In the data rows, 128 means zero.
Here are some points, one per row:
[183 149 135 145 185 110 143 140 144 201 188 116 143 136 134 157 141 119 134 117 112 102 173  84 117 149 130 145 123  75 156 112 141 142 109  76 100 142 130 141 103 112 170 128  90 156 116 174]
[230 180 119 190  76 128 157 122 103 103 129 122 177 172 108 108 175 137 108 127 122 224 114 136 115 146 159 154 103 129 125  84 108 147 138  94 116 100 107 128 162 174 137 123 117 179 153 170]
[142  60 120 102  19 156 195 115 167 130 160 135  87 186 116 118 130 127 127 153 142 111 131  71 124 154 170  79 128 209  47 117 159 158 122 134 107 130 163 132 122 119  99 138 126 103 185 120]
[ 99 151 122  78 148  66  94 126  98 181 127 116 170 127 100 170 111 148 154  87 134 146 164 142 119 126 181  62 168 128  78 118  61 109 102  71 105 102  93  97  91 147 117 139 121 141 174 125]
[ 91 151 141  98 130 110 114  97 115 184 105  80 190  55  97 211 107 169 137 181 109 100 150 151 138 156 101 155 131 120 155 128  90 150 162  32 128  79  80 106 120 160  94  84 142 183 119 114]
[ 84  96 103  88 200 122 129  45 152  74  94 135 122 122 174 145 166  96 138 138 139 103 157  88  82  88 111 184 108  71 112 164  28 116 182 116 198 121 139 151 146 111 117 125 136 126  57  62]
[172 188 119 135 108 127 159 180 100 139 153 155  70 130 192 175 109  82 169 114  89 111 110 102 152 131  95 100 149 140 107 100 104 162 107 151  79 169 124  94 166  78  85  97 141 120 157 106]
[145 158 184  81 150 146 173 122 119 127 160  72 183 191 112  97 135 139 142 115  84  85 115 171  96 125 169 124  89 164 141 176 153 171 114 148 165  98 133 159 100 152  92 183 101 115 101  94]
[211 121 144 123 138  54  92 145  89 168 134 144 114 100 166 154 152 158 119 160 134 105 130  90 121 113 180 140 162  50 133 139 181 119  74 167 103 143 127 125 128 103 102 131 158  75 123 140]
[141 175  91 129  90  80 187 122  92 146 127  72 186 118 119  90 100 142 167 134 141 196 115  96 108 137 130 172  56 144 150  95 145  86 168 119  94 125 170 123 128 195 159 132 127 110 125 166]
[150 149 125 168  51 121 148  97 132  87  98 170 137 138 160 109  91 164 137 117 136 181 161 137 157  98  82 123 105 135 134 126 134  73 156 138 216 144  73  86 118 149 170 115 105  98 106 149]
[ 64  89 102 151 121 153 127 117 113 120 195 110  90 194  95 142 113 190 154  78 110 212 165 161 134 137  63 176 101 208 100 141 137 174  90 126 109 146 136  75 132 131 130 115 142  91 124 166]
[ 72  94 134 177  98 140  95 122 108 140 143 162 146 177 146 135 121 123 125 146 130 108 101  87 137  77  65 109 151 158 163 137 124 150 105 125  81 188 126 137 181 123 160 188 108 107 193  91]
[125 127 142 177 113 171 118  99 129 132 108 171 147  52 208 150 154 128 133 117 143  95 106 149 124 127  65 101 176  74 128  99  87  95 107 122 119 128 136 132 145 127  65 122 121 105 112 170]
[ 97 135  79 151 113  98 139 148 133 121 198 176 121 142 106  89 123 165  87 147 136 141  80 165 185 129 111 134  94 178  71 168 125 166 139 120 139 136 166 141 106 125 117  99  94 139 154 153]
[126 121 133 134  94 108 146 116 108 126  93  78  53 162 111 103 142 126 103 168 122 146 130 226 125 168 110 140 121 121 150 115  90 150 141 103 178 146  91 182 148 142 126 112 146  80 162 158]
[ 22 131 160  70 103 210 112 109 153 111 113 164 122 119 131 126 114 176 159  83 104 159 122 149 152 147 149 114  80 152  88 128 141 129 143 166 163 166  95 166 133 108 108 149  79 142 163 140]
[ 73 158 144 140 132 196 102 105 155 166 139 231 119 109 104 141  89  86 151 114 136  58 149 107 115 145  78 197 128  95 135 145  55  77  80 166 164 161 105 109 145 172 161 117 165  97 135 100]
[178 136 146 144 145 158  47 117 107 139 116 165  81 112 153 175 132 127  77 103 111  71 187 124 118 132 102 149 132  96 192 141 132 104 141 133 111 104 147  94 118 148 160 112 100  95 157 148]
[101  85 152 101 133  59 144 106  81 108 143 189 104 118  95 161 149  92 126 135 135  94 144 159 132 100 144 204 163 145 136 121 127 103 150 107  89 128 153 142 117  71 165 143 117 191  43 127]
[134 135 113 136  73 172 133  77 154 109  98  57  61 105  88  65 137 145 102 175 173 113 134 159 142  80  97 146 150  54 104 128 143 126 145 185 104 106 117 104  96 113 113 167 161 149 129 165]
[124 126 136 157 117 148 117 136 133  84  73 152 169 156  61  75 114 121  64 115 116  96 103  83 139 164  80 100  66  79 109 105 137  65 136 130 137 189 142  65 122 123 109 110 124 120  62  76]
[ 75 128 154 165 127  94 115 149  83 114 180  74 145 185 106  73 147 122 115 158 179 139 109  91 132 157 201 173 138 160 124 124 144 116 138 135 111  65 127 153  87  89 120  61 103 120 141 107]
[117 146 130 160 181 151 158 141 116 168 126 175 163 120 138 171 226  39 131  94 152 126 158 137 129 113 128 130  99 107 145 127 162 161 121 101 128 111 104  67 126 137 142 167 140 107 147 111]
[ 91 139 149 129 138 194 111 161 106  39 148  74 127  95  92  50 119 107 115 153 134 115 155 114 107 124 149 118 152 128 115 174 152 136 152 100 153 133 165 143 123 115 160  76 139 110 111 153]
[116 133 103 114 107 145 178 128 142 108 155 164 129  91 111 168  92 115 104 137 122 173 114  82 153 140  97  77 178 112 203 104 138 157  96 168 116 144 164 122 134  91 160 146 120 120 178  93]
[128 133 114 104 164  22 133 191 158 131  91 149 175 106  93 181 171  97 149 115 103 100 136  84  84 130 143 159 154 194  61 141 151 129 137 180 107  82 133 195 142  91  73 135  47 118 105 116]
[ 87  79 119 106 104 173 109 159 129 105 135  61 156 106 137 170  92 146 139 142 100 183  47 181 111 139 180 150  85 115 125 139 101 106 133 125 157 131  72  91  95 131  97 182  89 143 132 182]
[170 126 105 126 154  60  66 169 105 151 147  89 219 142 127 149 123 132 174 137 150  69 158 168 147 137 140  73 115 116 128 107 135 137 111 118 106  34  95 176 149  96 145 159 187 140 129 129]
[189 175 110 192 100 137 150 143 138 124  51 143 121  96 143  62  80 167  95 129 136 157 124 111 131 124 160 114  81 152 136 101 141 138  94 119 107 118 109 149  98 121 110 154 173  97 115 131]
[203  96 129  90 142 108 117 116 150 176 132 144 116  93  81  81 130 115 166  68 125 112  77 113 110  92 133  97 147 128 194 144 153 138 153  90 128 142 140 115 142 123 152  92 126 128 139 133]
[194 120 102  56 211 206  82 185 115 151 132 138 121 114 125 160 128 142  77 110 195 113 111 113 135 105  83 134 172 151  87  92  84 117 150 158 147 137 159 139 149 105 143 141  98 106  76  89]
[105 127 147 176  95 111 109  69 183 115 106  33  71  81 127  93 137  88 138 113 178  93 125 136 126 133 163 135 121 117 113 150 162 123  88 150 187 148 157 161  94 181 171 118 147 128  86  92]
[ 81 148 177  83 112  79 134 153 104  55  88 135 152 152 151 134 153 148 132 114 123 156 118  77 128 118 103  88  50 124 132  87 126  86 106 107 190 156 128 180  75 186  99 140 182 182 115 160]
[ 69  82 138 100 124 120 180 144 149 143 126 145 123  95 166  96 137  95 132  77  73  97 122  32 145 130 110 145 145 140 128 155 112 149 110 131 117 115  83 144 157 167 172 162 141 131 137 122]
[167  90 126 144 216 109 143  91  81  84 108 166  85  71 166 150 118 114 156 146 156 143 143 139 144 166 152  91 177 182 138 172  70 129 181 175 101 181 143 117 156  97 129 150 172 201 134 152]
[147 115  77  96 135 167  83 134 138 147  47 195  96 172 183 168  64 174 118 150 158  89  97 160 127 154  85  79 193  77 100 135 196 113 107 133 135 128 147  88 184 103 168  79 131 169 152  76]
[147 106 165  92 130  98 172 139 170 139 199 179 142 102 157 117 136  95 128 124 104 172 124 173 112 104  96 144 139 153  91 120 169 126 101 114  54 158 109 148 116 127 145  74 103 110 179  83]
[153 113 162 120 153 110 130 140 124 191 123 119 134 154  99 120 161  68 184 171 111 176 161 124 127 119 107 119 140 141 207 145 114 148  92 110 109  90 145 136 141 153 126 151 104 138 118 159]
[ 62 118 115 163 161 143 134  81 167  90 149  69  43 134  94 138 165 167 106 133 121 123 128 168 103 102 187  66  88 147 112 113  96 144 118 152 127 105 120 126 118 160 150  52 185 107  67 156]
[133 136 123 133 149 165  95 181 204 117 116  94 137 171 190  56 115 134  86 138 116  96 133 186 131 132 155 136 156 111 168 108 195 136 166 156 193 106 181  76 141  95 101 159 148 169 130  88]
[176 150  89 152 137 156 105 138 128 134 121  59 132 177 118 141  79 153 118 141  80 189  94 149 164 126 231 141 162  97 153 152 170 116 210 123  98 140 141 161 122 126  57 148 120 130 135 132]
There is one direction along which these points spread out most. Take the direction at right angles to it along which they spread out most. Then take the direction at right angles to both along which they spread out most. Go by this last direction. Where along it does each point below lie, from 0 to 99? The average is 50, and the first point in the table lies past the average. One standard deviation of the points above along it is 16.
[ 64  89 102 151 121 153 127 117 113 120 195 110  90 194  95 142 113 190 154  78 110 212 165 161 134 137  63 176 101 208 100 141 137 174  90 126 109 146 136  75 132 131 130 115 142  91 124 166] 24
[ 73 158 144 140 132 196 102 105 155 166 139 231 119 109 104 141  89  86 151 114 136  58 149 107 115 145  78 197 128  95 135 145  55  77  80 166 164 161 105 109 145 172 161 117 165  97 135 100] 55
[189 175 110 192 100 137 150 143 138 124  51 143 121  96 143  62  80 167  95 129 136 157 124 111 131 124 160 114  81 152 136 101 141 138  94 119 107 118 109 149  98 121 110 154 173  97 115 131] 42
[ 72  94 134 177  98 140  95 122 108 140 143 162 146 177 146 135 121 123 125 146 130 108 101  87 137  77  65 109 151 158 163 137 124 150 105 125  81 188 126 137 181 123 160 188 108 107 193  91] 22
[126 121 133 134  94 108 146 116 108 126  93  78  53 162 111 103 142 126 103 168 122 146 130 226 125 168 110 140 121 121 150 115  90 150 141 103 178 146  91 182 148 142 126 112 146  80 162 158] 54
[167  90 126 144 216 109 143  91  81  84 108 166  85  71 166 150 118 114 156 146 156 143 143 139 144 166 152  91 177 182 138 172  70 129 181 175 101 181 143 117 156  97 129 150 172 201 134 152] 53
[116 133 103 114 107 145 178 128 142 108 155 164 129  91 111 168  92 115 104 137 122 173 114  82 153 140  97  77 178 112 203 104 138 157  96 168 116 144 164 122 134  91 160 146 120 120 178  93] 24
[178 136 146 144 145 158  47 117 107 139 116 165  81 112 153 175 132 127  77 103 111  71 187 124 118 132 102 149 132  96 192 141 132 104 141 133 111 104 147  94 118 148 160 112 100  95 157 148] 56
[ 81 148 177  83 112  79 134 153 104  55  88 135 152 152 151 134 153 148 132 114 123 156 118  77 128 118 103  88  50 124 132  87 126  86 106 107 190 156 128 180  75 186  99 140 182 182 115 160] 62
[194 120 102  56 211 206  82 185 115 151 132 138 121 114 125 160 128 142  77 110 195 113 111 113 135 105  83 134 172 151  87  92  84 117 150 158 147 137 159 139 149 105 143 141  98 106  76  89] 54
